In the rows, 128 means zero.
Each named turn below is shown by a few rows before and after it. Which turns, in which order, take the first row of each later pair to the second? The first pair is answered.
turn K896:
[168 136 125 194 101 132 116 116 175]  ->  [165 132 125 193 113 132 117 109 182]
[128 123 128 141 138 138 126 141 142]  ->  [124 119 128 141 143 135 123 134 142]
[113 121 102  99 136 126 147 128 101]  ->  [114 123 102  98 132 127 146 130  99]
[104 126 121 126 150 118 132 132 128]  ->  [101 128 120 124 143 115 126 129 120]
turn K901:
[142 161 127 135 101 107 114  93 135]  ->  [141 154 125 137 117 107 118  84 147]
[122 143 151 107 136 138 155 155 160]  ->  [115 151 155  99 112 131 143 160 132]
[167 116 145 123 153 129 153 170 118]  ->  [152 123 149 111 128 115 133 167  84]
[135 132 123 112 118 130 135 151  94]  ->  [115 121 122 105 139 118 124 123  95]
turn K659:
[122 135 115 120 109 114  73  68 131]  ->  [156 157 116 137  65 136  89 119 130]
[188 127 142 172  86 179 108 163 119]  ->  [146  83 136 164 178 155  95  76 160]
[129 108 129 152 106 127 136 148 132]  ->  [116  94 126 148 133 120 131 121 140]
Now pairs of rows:
(two turns a pair)
[127 135 138 102 129 132 132 169 121]  ->  [114 132 138  95 133 123 122 156 111]
K901 K896
[121 131 131 108 157 145 164 140 141]  ->  [130 137 130 113 145 150 166 150 141]
K896 K901
[132 126 118 113 101 120 152 176  85]  ->  [151 128 116 133  99 132 160 183 109]
K659 K901
[134 145 113 198 103 126 128  88 132]  ->  [131 149 114 195  92 122 123  92 120]
K896 K901
[144 108 119 144 181 138 146 119 180]  ->  [170 126 120 159 141 153 151 152 176]
K896 K901
[112 127 147 149 113 114 117 107  83]  ->  [138 138 148 155 100 134 143 148  91]
K896 K896
[105 141 133 120 105 106  90  94 115]  ->  [159 152 129 150  97 147 134 147 159]
K659 K896
[161 139 138 167 119 137 131 120 154]  ->  [151 130 137 165 135 131 125 100 159]
K896 K896
[136 150 131 156 100 102 135  79 104]  ->  [143 144 129 165 117 107 143  71 127]
K659 K659
[ 77 174 143 117  78  95  92 149  61]  ->  [ 75 123 130 149 200 101 112  68 170]
K659 K659
[130 131 129 112 122 132 147 145 124]  ->  [134 132 128 115 123 136 148 144 129]
K659 K901
[129 120 121 142 110 116 103 100 115]  ->  [147 131 121 145  92 130 119 132 115]
K896 K896
[132 132 130 130 108 128 103 119 114]  ->  [150 128 128 146 122 142 120 124 144]
K659 K896
[143 125 123 162 124 134 116  99 161]  ->  [129 118 123 149 142 127 115  87 158]
K659 K901
[118 155 146  83  77 114 143 152  56]  ->  [158 162 143 112  67 140 167 181  92]
K901 K659
[118 105 125 116 199 139 158 115 164]  ->  [ 90 106 129  87 193 120 145 111 124]
K659 K901
[111 126 150  95 125 135 130 145 109]  ->  [117 126 150  96 131 140 140 151 118]
K896 K896
[137 103 128 133 203 131 143  93 207]  ->  [174 122 129 146 168 157 170 150 211]
K901 K896
[127 130 129 123 142 144 152 146 144]  ->  [108 121 129 119 156 130 136 116 142]
K896 K896
[147 129 111 137 136 131 126 121 158]  ->  [143 143 116 125 100 127 117 141 121]
K659 K659
[ 87 151 142 118 157 142 134 153 139]  ->  [ 85 154 144 116 149 139 130 157 129]
K659 K901
[144 118 114 151  98 147  95  99 105]  ->  [135 114 115 144 106 142  91  90 102]
K896 K901
[152 125 108 182 117 121 118 107 156]  ->  [126 132 114 158  93 100  94 103 107]
K659 K896
[117 119 116 148 140 123 116  79 149]  ->  [105 120 118 136 136 115 110  77 130]
K659 K901
[103  90 146  93 144 107  75  91 127]  ->  [102 104 150  76 118 107  81 122  95]
K901 K659
[152 128 123 144 123 132 136 136 149]  ->  [150 135 126 136 108 131 135 148 132]
K901 K896
[154 130 135 136 117 131 153 137 137]  ->  [122 124 137 118 120 106 124 103 109]
K901 K901
[ 88 133 143  98  94  99  92 121  43]  ->  [116  89 127 149 203 125 130  68 171]
K659 K659
[162 141 121 159 122 128 110 113 145]  ->  [155 131 119 155 143 124 113 102 152]
K659 K901
[107 100 121 100 160 128 143 137 139]  ->  [118 122 125 101 106 131 133 168 106]
K896 K659
[151 140 127 169  95 137 122 136 117]  ->  [123 112 124 156 158 123 121  88 138]
K896 K659
[101 146 121 113 120 144 112 162  86]  ->  [116 143 118 116 140 160 140 181 111]
K896 K896
[129 128 127 104 128 118 160 168 116]  ->  [135 130 128 111 125 122 162 170 122]
K659 K901
[116 124 113  79 149 132 198 163  92]  ->  [123 133 115  83 132 135 195 173  86]
K659 K901
[ 96 116 136 107 152 126 133 114 118]  ->  [132 131 135 124 127 152 158 160 132]
K901 K901
[136 123 123 132 135 146 147 156 119]  ->  [114 121 125 115 135 129 133 142  97]
K659 K659
[121 122 121 142 143 123 125 109 126]  ->  [131 136 124 138 113 129 130 138 107]
K659 K896
[157 135 143 132 123 111 111 156 115]  ->  [148 118 140 132 165 108 118 131 141]
K896 K659
[151  84 115  94 182  98 131 105 128]  ->  [188 118 119 104 112 122 146 177 103]
K901 K901
[128 117 120 120 151 136 194 142 162]  ->  [ 85 127 128  85 117 103 155 129  90]
K896 K659
[126 142 122 132 117 117 100  98 128]  ->  [132 138 120 138 125 121 106  95 141]
K901 K896
[148 146 153 142  65 119 104 155  94]  ->  [102 108 149 127 145  89  86  74 117]
K659 K659
[121 119 130 136 139 123 135 115 139]  ->  [122 131 134 133 110 121 126 130 115]
K896 K659
[152 108 144 173 122 152 165 152 183]  ->  [151 125 149 156  85 151 165 184 144]
K901 K896
[138 136 121 132 113 153 135 150 110]  ->  [136 123 117 131 146 156 149 140 133]
K896 K896
[150 136 135 151 107 128 140 146 140]  ->  [113 115 135 129 150 105 126 101 135]
K896 K659
[123 113 139 141 135 142 113 119 165]  ->  [114 116 142 140 120 132  96 110 148]
K896 K896
[120 149 132  83  98 136 146 189  60]  ->  [137 113 121 109 197 158 190 157 161]
K896 K659
[ 80 109 140 103 129  97  66  75  78]  ->  [185 115 130 165 150 177 160 160 191]
K901 K901
[128 118 129 179 112 116 134 110 140]  ->  [124 124 132 174  98 113 126 114 123]
K901 K901
[133 142 135 140 127 142 160 150 157]  ->  [127 134 133 146 143 138 153 129 168]
K901 K659
[ 91 139 135 113 124 104  81 114  74]  ->  [116 154 135 133  89 116  82 138  75]
K659 K901
[157  87 131 132 127 145 120 105 164]  ->  [131  96 136 109  95 123  93 103 111]
K896 K659
[146 157 137 129  75 126 122 167 101]  ->  [ 92 120 134 108 148  93 101  86 109]
K659 K659
[126 119 112 143  93 114 108 113  98]  ->  [141 121 111 156  88 123 113 119 111]
K659 K901
[147 124 124 138 116 156 118 141 143]  ->  [142 129 126 129 105 151 114 148 127]
K901 K896
[137 132 115 137 128 151 168 151 132]  ->  [136 125 114 146 143 150 163 133 148]
K901 K659
[118 161 129 138 133 132 144 144 122]  ->  [114 154 128 139 150 131 146 134 131]
K896 K896
[133 128 123 143 138 134 128 140 155]  ->  [123 124 122 141 148 127 119 125 153]
K901 K659
[150 148 117 163 100 143  92 117 173]  ->  [126 155 121 139  77 125  72 115 128]
K659 K659
[128 112 118 129 175 138 144 123 161]  ->  [150 125 117 142 151 150 150 147 165]
K896 K901
[130 113 118  95 161 115 151 112 164]  ->  [158 137 121 104 111 133 161 163 149]
K659 K659
[156 127 157 147  91 126 147 170 139]  ->  [161 118 153 163 111 127 145 147 167]
K901 K659
[158 131 136 132  86 128 138 157 135]  ->  [157 113 133 132 135 132 156 141 170]
K896 K896
[137 140 130 112 136 148 164 161 162]  ->  [107 146 135  82 113 125 141 156 109]
K659 K659
[160 127 117 144 116 110 139 139 134]  ->  [137 117 117 135 132  93 120 106 126]
K659 K896
[141 144 122  84 129 159 174 222 110]  ->  [165 136 116 118 148 175 182 209 160]
K901 K659
[175 138 133 160 102 153 142 152 146]  ->  [114 136 140 113  94 110 101 119  75]
K659 K659
[109 123 143 133 117 104 114 118  83]  ->  [126 131 143 147  96 113 115 132  87]
K659 K901
[112 117 142 111 117 122 103 141  84]  ->  [130 124 142 118 105 135 116 165  91]
K901 K659
[ 91 119 135 112 150  97 104  73 100]  ->  [170 155 135 161  78 148 138 159 127]
K896 K659
[124 145 133 153 118 135 113 138 125]  ->  [109 138 132 145 131 126 105 121 119]
K659 K659
[ 92 125 128  89 132 108 125 134  82]  ->  [121 107 119 125 184 131 153 118 158]
K659 K659
[144 135 103 143  61 114 101 185 136]  ->  [ 83 105 102 111 116  75  71 111 123]
K659 K659
[ 99 107 123  96 190 111 138  87 148]  ->  [139 160 132 109  66 128 127 169  88]
K896 K659
[ 94  96 122 102 190 112 148 102 140]  ->  [ 78 107 127  83 159 100 133 111  95]
K659 K901
[148 135 124 154 135 144 130 115 156]  ->  [152 146 126 154 111 145 127 129 144]
K896 K901
[172 119 147 144  68 149  99 179  96]  ->  [117  69 140 132 173 116  80  75 134]
K901 K901
[119 142 130  95 166 157 186 173 119]  ->  [ 99 141 132  79 162 143 172 164  96]
K659 K659
[117 116 127 105 160 122 153 140 165]  ->  [ 99 127 133  82 127 108 134 151 116]
K659 K896
[111 119 142 133  77 146 133 163 104]  ->  [ 75  90 139 119 135 124 119 103 118]
K659 K659
[ 91 114 116  89 166 137 142 128 146]  ->  [ 81 122 119  77 145 129 132 135 118]
K659 K901
[119 135 140 147 104 119 104 120 106]  ->  [145 131 135 168 120 139 126 129 145]
K659 K896
[ 95 113 147 127 178 127 126  99 144]  ->  [ 81 119 151 109 158 115 114 103 111]
K659 K901
[138 138 126 145 100 129 126 132 141]  ->  [139 134 125 148 116 130 131 124 156]
K659 K901
[125 132 149 149 144 162 125  82 147]  ->  [117 152 154 128  97 154 114 111  94]
K659 K896
[122 107 112  87 178 111 163 129 134]  ->  [135 109 111  95 177 120 172 139 142]
K901 K896
[105 107 148 105 152  92 119 124 125]  ->  [108 116 151  97 136  94 124 144 110]
K901 K659
[110 133 130 133 142 108 111  87 132]  ->  [103 139 133 118 129 103 109 100 107]
K901 K659
[149 141 126 124  81 161 159 172 115]  ->  [143 115 120 123 153 166 183 144 164]
K896 K896
[143 126 128 119 151 136 166 157 136]  ->  [138 133 131 110 137 133 162 165 118]
K901 K896
[ 85 102 123 129 178 114 118  79 153]  ->  [157 135 123 168 114 162 157 166 174]
K659 K659
[138 132 126 149 118 125 124 122 147]  ->  [128 137 129 137 104 118 115 126 123]
K659 K659
[112 122 142  79 155 110 138 141  95]  ->  [116 128 143  80 140 113 137 151  89]
K896 K896
[124 117 124 124 141 124 127  99 116]  ->  [122 122 126 114 131 123 128 109 103]
K901 K659
[143 129 136 137 126 116 152 132 117]  ->  [129 124 136 131 134 107 143 116 111]
K901 K901
[141 153 141 141  93 158 111 156 119]  ->  [103 122 136 131 155 134  94  87 136]
K901 K901
[120 118 108 148 128 127 137 117 171]  ->  [132 127 110 154 107 132 138 133 166]
K896 K901
[138 149 126 181 114  83  71 102 106]  ->  [166 145 121 204 132 105  97 113 152]
K896 K659
[133 148 121 115 102 134 157 156  99]  ->  [105 119 117 109 163 117 147  97 122]
K901 K901
[126 139 132 152 164 104 162 133 132]  ->  [132 144 134 152 155 109 168 146 130]
K901 K896
[118 126 140 126 164 124 141 135 127]  ->  [123 128 141 128 161 128 147 142 131]
K901 K896
[101  84 127 127 154 111 121 111 141]  ->  [142 114 129 141  98 137 142 178 130]
K901 K901
[130 150 137 136  76 119 109 160 102]  ->  [110 109 129 142 169 112 116  93 162]
K901 K901
[129 144 123 110 105 123 142 159  81]  ->  [108 133 122  95 128 111 136 137  76]
K896 K901
[113 136 151  95 127 112 138 140 151]  ->  [115 138 152  95 119 112 137 144 146]
K659 K901
[122 140 135 114 120 127 134 145 110]  ->  [134 142 135 125 119 136 140 152 124]
K901 K659
[131 144 119 151  83  84  52  57  93]  ->  [201 145 111 205  98 137 106  99 180]
K896 K659
[153 136 135 153 131 143 125 108 153]  ->  [145 151 140 137  95 134 112 125 112]
K659 K659
[122 131 151 118  44 113  76 156  80]  ->  [ 92  77 141 126 160  98  74  62 153]
K659 K659
[163 126 109 172 134 164 145 128 180]  ->  [110 142 119 132  78 119  83 105  82]
K901 K901
[141 106 128 111 201 156 189 148 165]  ->  [ 91 130 141  64 124 113 131 149  50]
K896 K659
[112 116 139 139 180 151 157 124 235]  ->  [128 170 151 118  54 154 145 214 139]
K659 K659
[109 140 115  96 113 123 160 168  92]  ->  [ 90 113 110  97 169 113 157 119 124]
K659 K659
[111 120 138  87 115 129 147 147 120]  ->  [125 123 137  97 111 138 155 158 132]
K901 K659
[136 134 108 130 132 147 153 155 152]  ->  [114 121 108 125 160 131 137 116 157]
K896 K896
[116 119 127 113 148 124 143 126 131]  ->  [109 122 130 111 134 115 127 119 117]
K896 K896
[129 122 139 133 170 117 145 118 162]  ->  [145 130 140 139 155 129 157 143 164]
K901 K896
[149 151 143 128  60 126 118 168 117]  ->  [ 89 116 141 100 132  87  90  83 117]
K659 K659
[139 147 142 170 125 144 136 111 175]  ->  [111 159 150 148  85 120 101 107 117]
K901 K901
[155 133 133 140 137 127 120 107 131]  ->  [156 140 135 136 119 126 115 116 116]
K901 K901
[138 153 127  85  97 130 130 159  99]  ->  [119 119 121  89 177 123 136 101 148]
K901 K901
[144 127 139 147 126 121  95 120 123]  ->  [151 126 137 152 133 127 104 123 136]
K901 K901
[118 109 109 135 127  96 122 111 125]  ->  [143 115 107 154 123 113 138 129 148]
K659 K659
[119 119  93  82 102 122 116 160  49]  ->  [152 131  90 112  74 141 122 182  68]
K659 K901
[143 105 151 117  97 130 136 159 100]  ->  [150  94 148 117 133 139 159 159 131]
K896 K896
[131 136 135 100 111 136 148 166 129]  ->  [139 134 133 108 116 142 152 167 142]
K659 K901
[138 111 110 145 134 132 110 101 164]  ->  [152 133 113 144  86 140 112 142 136]
K659 K659
[125 107 128 151 163 136 105  80 168]  ->  [103 106 131 128 164 121  96  73 141]
K659 K901
[129 137 119 150  95  91  98  98 125]  ->  [137 138 117 159  93  95 101 101 134]
K659 K901
[141 140 127 158 110 141 128 125 142]  ->  [139 145 128 151 100 137 125 134 128]
K901 K896
[118 133 151 129 155 153 147 148 126]  ->  [115 137 152 124 148 152 146 153 117]
K901 K896
[ 92 148 146 118 113 132  94 132 104]  ->  [102 128 140 139 162 142 109 107 159]
K659 K659
[144 120 127 135 144 138 158 149 157]  ->  [129 112 127 121 161 131 156 136 152]
K659 K901
[126 127 137 150 140 128 119 118 126]  ->  [120 128 139 144 138 123 117 117 118]
K901 K659
[116  99 115  90 168 125 174 167 122]  ->  [123 106 116  91 153 129 177 180 117]
K659 K659
[136 135 122 149 101 122 105 115 137]  ->  [133 127 120 152 117 123 109 105 148]
K901 K901
[129 115 128 109 113 155 154 156 132]  ->  [135 110 124 121 122 158 155 148 151]
K901 K659
[145 123 112 168 117 138  87  80 161]  ->  [153 129 112 172 101 141  88  93 157]
K896 K901
[ 91 120 132 111 131 103  99 102 102]  ->  [157 139 129 156  97 146 138 162 147]
K896 K659
[143 118 129 181 121 126 126 114 188]  ->  [126 116 130 178 116 113 105  93 175]
K896 K896
[126 105 151 137 117 111  98  68 111]  ->  [166 109 147 170 119 140 127  93 158]
K659 K659
[115 129 137  94 135 135 144 168 128]  ->  [108 115 134  99 163 131 141 141 147]
K659 K896
[111 112 122 131 179 114 109  67 162]  ->  [ 90 118 125 107 163  98  94  69 121]
K659 K901
[ 92 127 114 114 123 102 109 132  98]  ->  [106 136 115 116 106 113 121 158  96]
K901 K659
[ 94 122 138 126  81 101  67  71  85]  ->  [183 128 129 191  89 165 132 127 183]
K896 K659
[120 124 147 103 168 133 162 171 153]  ->  [ 89 113 147  97 179 108 130 124 141]
K896 K896
[102 135 136  88  84 120 129 184  97]  ->  [124 105 127 114 165 143 170 162 186]
K896 K659
[143 139 131 129  82 131 112 149 118]  ->  [157 127 127 132 119 147 146 159 155]
K896 K896
[157 184 122 176 138 128 130 128 153]  ->  [145 174 121 173 158 119 125 105 160]
K896 K896
[143 129 113 123 126 166 125 165 108]  ->  [109 117 115 104 148 143 107 130  91]
K659 K659
[103 120 128 155 103 133 121 110 126]  ->  [115 119 127 164 112 143 133 117 145]
K901 K901
[111  95 103 124 146 119 123 112 116]  ->  [115 108 107 125 113 118 112 126  95]
K896 K896
[143  85 130 138 150 143 144 107 164]  ->  [163  99 130 150 122 153 148 130 162]
K896 K901
[114 111 141 121 145 112 139 121 143]  ->  [123 130 144 122 103 114 133 147 118]
K896 K659
[126  95 136 145 156 118 101  72 179]  ->  [176 133 140 163  77 151 123 155 163]
K659 K659
[107 113 119 143 130 106 100  82 125]  ->  [148 139 122 151  80 135 129 154 118]
K659 K896
[128 137 131 137 110 129 114 141 113]  ->  [133 125 126 150 139 134 121 124 145]
K659 K896
[154 149 131 153  70 138 124 148 120]  ->  [ 97 125 133 121 113 101  93  84  99]
K659 K659
[150 149 140 156  96 122 115 131 123]  ->  [141 131 137 162 130 117 112  98 147]
K659 K896
[138  97 142 156 133 116  81  64 164]  ->  [121  96 143 140 133 106  74  60 144]
K659 K901
[113 135 133 104 125 113 137 143 105]  ->  [122 124 129 117 156 122 154 136 141]
K901 K901
[177 135 127 193  50 143  85 117 161]  ->  [166 142 130 178  32 135  79 125 133]
K901 K896
[115 132 133 135 115 128 122 137 109]  ->  [127 123 130 146 141 138 138 135 141]
K896 K659
[143 132 137 140  93 121 110 107  96]  ->  [153 113 132 154 143 131 130  90 146]
K901 K901
[132 104 130 105 151 119 156 138 137]  ->  [129 117 133  98 117 115 145 154 107]
K901 K901
[ 92 118 107 107 144 112 109 130 113]  ->  [126 115 102 137 159 137 134 142 162]
K659 K659
[ 96 123 140 119 123 103 123 101 141]  ->  [129 142 141 127  92 126 146 152 143]
K659 K896
[119 136 127 130 126 131 123 122 123]  ->  [127 135 126 135 132 137 131 125 135]
K901 K901
[117 137 126 124 106 121 114 128 104]  ->  [117 120 121 134 145 123 121 102 139]
K659 K659
[ 98 133 120  92 114 101  97  81 119]  ->  [106 147 123  82  89 107 106 114  98]
K901 K659
[124 124 145 187 107 118  45  87 147]  ->  [158 131 142 205 101 144  74 120 175]
K901 K901
[169 160 120 166 128 191 149 136 181]  ->  [134 136 117 158 173 166 125  73 188]
K896 K896
[ 93 128 129 147 110 117  97 101 107]  ->  [104 134 128 156  95 123  97 112 109]
K659 K901
[151 141 113 173  88 141 117 138 155]  ->  [143 148 115 160  72 135 111 147 130]
K901 K896
[200 144 111 166 101 170 150 187 157]  ->  [ 99  98 110 127 172  98  73  47 127]
K659 K896
[141 142 112 133 122 149 142 146 119]  ->  [119 126 111 130 152 133 125 103 126]
K659 K896
[129 111 126 171 151 142 108  84 179]  ->  [103 104 128 146 164 127 101  70 158]
K659 K901
[122 107  92 152 186 133 120  93 160]  ->  [119 145 102 136  85 121  86 136  72]
K896 K659
[108 116 122 101 143 120 140 128 106]  ->  [113 112 119 108 158 125 148 124 125]
K896 K901
[128  94 132 130 126 136 128  73 155]  ->  [115  95 135 115 124 128 122  71 135]
K659 K901
[171 122 147 143  75 130 124  87 156]  ->  [172 127 148 139  65 130 124  97 145]
K901 K896
[148 129 118 156 129 149 109 108 162]  ->  [142 146 124 140  88 142  98 133 117]
K659 K659
[180 157 137 139 172 152 181 177 166]  ->  [127 176 148  83 116 110 134 180  58]
K659 K659
[139 136 128 109 120 136 156 177 120]  ->  [144 133 126 116 129 141 161 175 134]
K659 K901
[105 132 173 160  35  88  67 104  50]  ->  [183 100 155 231 138 152 153 109 214]
K896 K659
[105 124 129 107 122 116 120 136  84]  ->  [ 98 113 127 112 146 111 115 111 101]
K901 K896
[126 130 127 105 120 137 155 138 108]  ->  [124 123 127 105 137 137 160 131 120]
K896 K896
[110 117 136 112 139 108  90 122  84]  ->  [127 130 137 123 110 115  89 140  80]
K659 K901
[134 156 134 141  56 128  83 132  83]  ->  [156 116 121 172 166 153 132  97 193]
K896 K659
[147 122 148 133 102 120  94  79 139]  ->  [171 127 147 147 100 138 114 102 159]
K901 K901
[117 130 128 116 102 114 119  99 134]  ->  [141 134 126 133  98 130 134 117 157]
K896 K659
